One turn moves every row onto another: examples first, then more rows asked:
j65: [  7   3   7   1   8  15 -10  -2  -1   4   5   6  11   2   1   4  -4  -2
 -18  -4  15 -26   8  11  -9   0   2   7   1   4  16 -20  15  -1]
j290: [  8  -4   0   1  19  -2  -9 -13  11   1  -3   1   7 -15  -3   3 -17  -1
  -3  -2  13 -14   3  -2 -12 -11  -5   5  10   3  15  -4   2   9]
j140: [ -8  -8  -2  -2  -4  11   2   7  -5   5   1  -7   6 -10   8  -5  -6   7
  -1 -14 -16 -11  -2  15   0   6   6  12 -10   3  10  -7  -1 -13]
j552: [ -1  -8   1  13   5   2  -4   1  -9   2 -12   0   9 -11 -10 -12 -12  -3
 -11 -16 -21  -8  14   1   0   6   5  20   9   1   7   1   4   5]
j848: [  8  -1   8  14  12   3   0   8  -3   8   0  -4  -3  -3   5  -3 -12 -10
   5  -5 -20  -5   7   4  15   1   2   7   4  -6  21  -9  -2   3]
j698: [-11 -13  -1   6  14  14   1  -6  -5  -7  -4  -2  12  -5   6  -7 -13  -8
  -9  -5 -17 -15 -10   7   1 -10  13  -4  -7  -4   1 -13   5  -1]
j759: [ 15   6   5  17   9  16 -13   8   0 -10  -4   1   1   0  -5   7 -11   6
   4 -12 -13 -24   6  14  -6  -3   8   4   5  -6  29   1  -8   5]
j278: [  9 -10  -6  12   2   4  -6  -7   4   4  -2 -12  16   2   6   2 -13  -2
  15 -14 -17 -14   8  24  -4   0  11   9   0 -11   7 -15   3   0]
j924: [ -7  -7  14   4   5   1   2 -13 -13  -2   0 -11   7 -12   1   3  -9   3
   0 -13  16 -18   9  11  -9   0 -13   4  10  -1  12   1   1   6]
j739: [  7   7   7   6   7  23 -13   0  -5  -1   1  10  12   1  -1  -1  -3  -4
 -15  -1  12 -30   8   8  -9  -1  -1   8   3  -2  14 -15  14  -3]
j337: [  0  -3  14  12   6   2   2 -13  -7  -2  -9 -11   7  -7   2   3  -9   6
   1 -14  17 -19  17  11 -15  -7 -15   9   2   2  17   3   0  -1]
j632: [  9  -1   1  28   4  14   4  -5 -18 -12 -12   1  18   8  -6   8  -1  -4
   2   3 -11 -22  14  18  -6  -6   3  -2   6  -9  18  -5   0   5]
j964: [ -9 -15  -8  -1  11  13   7  -7  -4  -1   1  -2  11  -5   2  -1 -10 -10
  -5  -6  -9 -15  -5   9   2  -7  14   1   0   3  -5 -16  10   3]
j892: [ -1   0  -5  -1  -1  13   2  -9  -6   6 -13   3  21   5  -4   3   4   2
  -7 -11  -7 -13  -4  -3  -3 -11  -2  17  16   1   9 -19   3  -5]
j939: [  2 -12  13   8  -2  13   0   6  -6  -2 -13  -6  15 -12  -4  16  -8  -7
  15  -8  -9  -1   2  13 -11 -14   4   0  -5  -8  24 -15  11  -4]
j556: [ 13   5   4  17   6  14 -16  11  -2  -8  -5   6   9  -3  -6   2  -9   6
  -2  -1 -21 -18  -1  12  -4   4   6   3   5 -12  29  -1  -8   3]
j283: [  7   9  -1   2   7   9 -12  -7 -14  -7 -18   0  10 -11  -6   4   9   9
  -1   8   7 -15   4  17  -6  -3   8   0   3  -7  19  -2   2   7]
j216: [ 14 -11  -5   9  -1   5 -11  13   6   0  -4  -3   6 -12  -5  -3  -3  -6
  -6  -8 -11  -5   2  11  -7  -1   6  21  19  -1  12 -11  -5   3]
j78: [-10 -15  -5   3  16  10  -3  -7  -9  -4   1  -1  12  -4   1 -11 -10  -9
  -2  -3 -13 -16  -5   3  -2  -6   3   0  -6   0  -2 -18  12   8]
j64: [ 12   8   1  16   4  17  -6   6   4  -7  -8   3   6  -7  -7   4 -12  10
  -4 -11 -18 -24  -4  14  -6  -4  10   4   2 -14  29   2  -4  -1]
j615: [ -1  -6  18   8   6   4   2  -7 -11  -2  -2 -10   6  -5   6  11  -6   0
  -1 -10  18 -14  17  16 -11  -2  -8   4  10   6  14   2  -6   1]
j771: [ 16   4  11   4  -6   8  -3 -14   0  -8  -6   6   9  -9  -2   0  -1  -8
   9  -3   2  -5  20   4 -12   4   2  13 -13   5  15  -4  10   1]
j120: [  3 -11  -6  22   2   4  -8  10   5  10 -15  -1  10   2  -7   3 -16  -5
  -3   4  -1  -7   9  14  11   3   5   6   4  -6  24  -4  10  -8]
j99: [ -4  -8   2  13   3   0  -2  -1  -1   3 -11  -3   9  -4 -12  -7 -17  -2
 -16 -21 -15  -6  12  -1  -6   5   3  18   9   5   8   6   2   8]
j447: [  1  -8  10  14  -3  17   0   6  -1  -3 -17  -4  18 -10  -7  18 -11  -4
  15  -6  -6  -3   2  12 -18 -15   0   0  -3  -9  19  -6   7  -4]
j15: [  6  -1   0  13   8  15   6 -20  -2   7   7   8  22  -1  -8   5  -9  -3
 -13  -8   0 -18  13   0  -5 -17   8   3  -4   6  12 -10  15  -4]
j352: [-10  -8   3  17  13   1   0 -13   0  -6  -2   6  16  -5   2   7 -17   6
  -6  -3   2 -17  -3  -2   0  -2  -2  22  -2  14  10   1  -4  -9]
j230: [ -5  -1  10   6  -1   6   1   7 -13   0 -25   0  12  -2   1   7  -8   2
   9   4  -3 -13  11  10 -13   8 -12   3  -9  -2  22  -4  11  -3]
j883: [  7   0   7   4  -5  26   3  -8  -7 -10  -8   3  11  -5 -12 -12  -7   0
  15  -4   7 -14   8  12  -9  -8 -12  -2  -3  -7  18   1  -2  -3]
j463: [ -3 -10  -4   3   1   8   5 -13   7  -7  -4   1   5  11   4   8  -3  -7
 -20 -11   3 -20  -4  -4  -4  -5   2  -1   8   4  17  -5   5   1]

j283 moves to j278
j739 moves to j939
j337 moves to j556
And these:
j15 moves to j230
j883 moves to j848
j290 moves to j632
j892 moves to j771
j924 moves to j759
j65 moves to j447
j615 moves to j64

One turn moves every row onto another: examples first, then more rows asked:
j316: [ -9  -2   6   8  -1 -18   9 -13 -10  -9  10   0 -12  -6  -7  20   7]
j152: [  0 -10   6  14  -7  -4  18  -8 -10  -3   7 -22 -22  18   3   5   5]
j163: [ -9  -7   3   7  -1 -21  10 -16  -4  -6  12  -9 -14   2  -7  26  10]
j610: [-12 -15  11  14  -1  -8 -11   8   8  -6  -4 -13 -12   0 -15   5   7]
j130: [  0 -12  14  11  -7 -13   1 -16 -11   8  17  -3 -10  -5  -3  15  -7]
j527: [-13  -1   7  12   1 -10  14  -7 -12 -17   8 -14 -23   7  -2   9  13]
j387: [ -8 -15  18  13  -2 -10 -10   6   8  -4   0 -12 -10   4 -16   0   2]
j292: [-10  -9  12   9  -5 -14  -8 -10   9  -6 -14 -13 -11   8 -15   6  -5]
j885: [-10 -10  11  12  -3 -10  -6  -5  13  -4 -16 -16 -13   9  -9   5   1]
j954: [ -7 -14  11  11  -4 -20  -2 -18 -13   9  12 -10  -8   0  -5  22  -3]
j404: [-11  -6   1  13   1 -15  14 -12 -10 -15   8 -15 -23  10  -1  13  11]
j29: [-13  -6   6  15  -5 -19   3 -17  -5 -11  13   1 -20   1  -9  22   7]
j327: [ -9 -14  14  18 -10   3  -1   9   2  -5   7 -13   0  -1 -15   4  12]
j982: [  3 -12  10  10  -8 -16   5 -15  -8   8  11  -4  -5  -4  -6  21  -8]
j899: [-11  -8   7  20 -20  11   4  -5   0  -8   0 -12   2  -3  -9   9   7]
j476: [ -4  -2   4   8  -5  -7  17  -6  -4 -13  10 -11 -24  11  -1  14  14]
j282: [ -5 -11  15  15  -5 -12  -1 -19  -3  11  15   1 -10  -2  -6  19  -2]
j998: [-11  -4   5  12 -18   2   7 -17   8  -8 -14 -14  -5   4 -10  10   0]
j658: [-10  -6  -2  17  -6  -9  10  -9 -10 -15   5 -12 -28  13  -5  13  12]
j418: [-11  -9  11  19 -25   5   3  -6   3  -4  -5 -11   2  -2 -10  13   6]
j342: [-13 -14  11  19 -15   1  -5   7   1  -6   3 -10  -3  -7 -15  10  10]
j137: [  6 -14  14  13 -12  -2  10 -10 -11  12  13 -14 -14   8   2   7  -6]
j690: [ -9  -7  10  15 -18  -2   3 -14  11  -3 -17 -15  -4   8  -7  10   1]
j153: [  0 -12   2  17  -7   3  11  -5 -12   3   3 -19 -24  18   0   5   6]
j620: [  6 -17  15  15 -10  -6   7 -10  -8  10   9 -20 -12  11   1  10 -10]
j395: [-11  -7   6  17 -18   8   7  -5   0  -8  -3 -15   5   1 -11  12  11]
j136: [  3  -5  13  13 -10   1  10  -3 -13  -3   9 -15 -23  16   6   3   3]
j265: [-11  -4   5  11 -16  -3   3 -17   5  -9 -16 -15  -2   6 -12  13   0]
j236: [-11 -18  12  15  -1 -14  -9   4   9  -2  -2 -13 -11   3 -16   1   2]
j850: [-11 -17  12  22  -9   0  -6   8   0  -5   7 -12  -2  -3 -13   3   8]
j737: [ -3 -10  13  16  -4  -2  12  -5 -11  -5   7 -26 -22  18   3   3   3]
j894: [-11 -10   8   9  -6 -13  -1 -11  13  -4 -14 -13 -13   8 -15   5  -3]
j54: [  1 -13  18  15  -9  -7  -2 -10 -18  11  10 -14 -13   9   3   7  -8]
j641: [  3 -15  13  16  -7   1   4 -11  -8  20   9 -11 -13   9   0   8  -3]
j102: [-11  -6   6  11   1 -21   3 -17 -11  -8  14  -3 -15  -4  -5  19   4]

j894 moves to j236
j29 moves to j282
j265 moves to j292
And these:
j136 moves to j476
j610 moves to j342
j737 moves to j527
j404 moves to j102

